Each row has a name. Each question is about the rows just above it.

fubo: [-46.3  67.4 -73.5  79.0]
keguv: [-46.3  67.3 -11.1  67.5]
leta: [-35.3 -35.3  41.1  41.1]
sali: [-35.3 -35.4  84.6  64.8]
didu: [  8.7 -54.3  81.3 -58.1]
How many times does keguv hold [67.5]? | 1
How many times does sali hold [-35.4]? | 1
Shared by sali and leta: | [-35.3]
Count of [41.1] in leta: | 2
Among the named rows, does one hold [ 79.0 -73.5] next to each other, in this order? | no
Go on from [-46.3  67.4] to the end of its row. | [-73.5  79.0]

feki: [-26.4   6.4  17.3   0.5   4.6  30.1  53.8  16.2 -27.0  40.1]
fif: [ 24.0 -40.4  34.4  27.4  -4.6  31.0 -27.0  -1.6 -23.9 -19.0]
Mal: [ -9.6  32.2  -0.9  -2.7  77.5  16.0  21.4 -20.0 -22.4 -21.9]
pader: [  6.5   3.6  20.2  24.7  60.1  30.4  22.2 -38.2 -38.5 -11.2]
vez: [  8.5 -37.7  10.5  12.5 -76.2  -5.2  -5.2  18.1   9.4  -5.2]
lago: [ -1.6 -17.7  18.8  30.1 -26.9  13.9  53.7  16.2 -24.2  54.2]
Nutil: [  0.3  30.4 -20.6 -22.0  54.7 -12.4 -34.3 -18.2  12.9 -49.9]
tir: [-50.1  16.4   8.8 -49.9 -10.8  31.1  -1.7  33.9   0.1  13.5]
After [-34.3 -18.2], its row goes on with | [ 12.9 -49.9]
Which value is in both lago and fif? | [-1.6]
After [ 30.4 -20.6], its row goes on with | [-22.0  54.7 -12.4 -34.3 -18.2  12.9 -49.9]
How many times does vez hold [-5.2]? | 3
After [53.7 16.2], its row goes on with | [-24.2  54.2]

Keku: [ -4.1   9.6   3.7  18.7  -4.2  -8.5 -17.7  19.6  33.7]
bezes: [-2.0 -1.1  0.5  0.5 -1.4 -1.5 -6.4  8.2  7.0]
dula: [-1.4 -1.3  0.5 14.8 -1.3 -1.3 -1.3 -1.3 -1.3]
binad: [ -4.1   9.6   3.7  -7.6  -4.2  -8.5  -4.0 -17.7  -1.4]
Mokef: [ -1.9  -7.0  -0.3   3.7   3.7   3.7 -11.1   3.7  -1.2]
Vufa: [ -4.1   9.6   3.7  -7.6  -4.2  -8.5 -17.7  19.6  33.7]
zel: [ 0.1 -2.2 -1.2  3.1  0.8  1.2 19.6  1.5 -3.7]
How many times does Mokef hold [3.7]? | 4
Go on from [ 0.5  0.5 -1.4] to the end of its row. | [-1.5 -6.4  8.2  7.0]
Count of [-1.3] in dula: | 6
Go on from [-1.1  0.5  0.5 -1.4] to the end of its row. | [-1.5 -6.4  8.2  7.0]
Which value is in both Vufa and zel? | [19.6]
Count of [-17.7] in Keku: | 1
Times [3.7] occurs in Keku: | 1

nos: [ 15.7  41.2  41.1 -36.5  39.2  -7.8 -24.8 -21.8 -21.7  28.7]
dop: [ 15.7  41.1  41.1 -36.5  39.2 -17.2 -17.3 -21.8  -5.5  30.8]
lolad: [-11.4  30.8  41.0 -21.8  30.0 -17.1 -21.8 -21.8  30.8  30.8]
Among the named rows, does one hold [ 39.2 -36.5] next to each other, in this order? | no
Go on from [ 41.1  41.1 -36.5] to the end of its row. | [ 39.2 -17.2 -17.3 -21.8  -5.5  30.8]
The one value in nos and lolad: | [-21.8]
The rest of the row after [-17.2 -17.3]: | [-21.8  -5.5  30.8]
Count of [-21.8] in lolad: | 3
Whose row is [-11.4  30.8  41.0 -21.8  30.0 -17.1 -21.8 -21.8  30.8  30.8]? | lolad

vodes: [-39.9  45.0 -39.4  35.5 -41.6  35.7 -39.2  40.1  42.1  41.7]
nodo: [ 27.7  18.7  -1.3 -10.3  24.4  -9.8  -1.2  18.5 -41.4 -43.8]
Tekiv: [-39.8  18.7  -1.4 -10.3  24.4  19.1 -18.6 -52.8 -51.4 -58.4]
The rest of the row after [-39.9  45.0]: | [-39.4  35.5 -41.6  35.7 -39.2  40.1  42.1  41.7]
The rest of the row after [-1.2 18.5]: | [-41.4 -43.8]
Does one of the named rows hold [ 24.4 -10.3] side by side, in this order? | no
Does one of the named rows hold [-39.8  18.7] side by side, in this order? | yes
After [ 18.7  -1.3 -10.3  24.4], its row goes on with | [ -9.8  -1.2  18.5 -41.4 -43.8]
Does one of the named rows hold [24.4 19.1] side by side, in this order? | yes

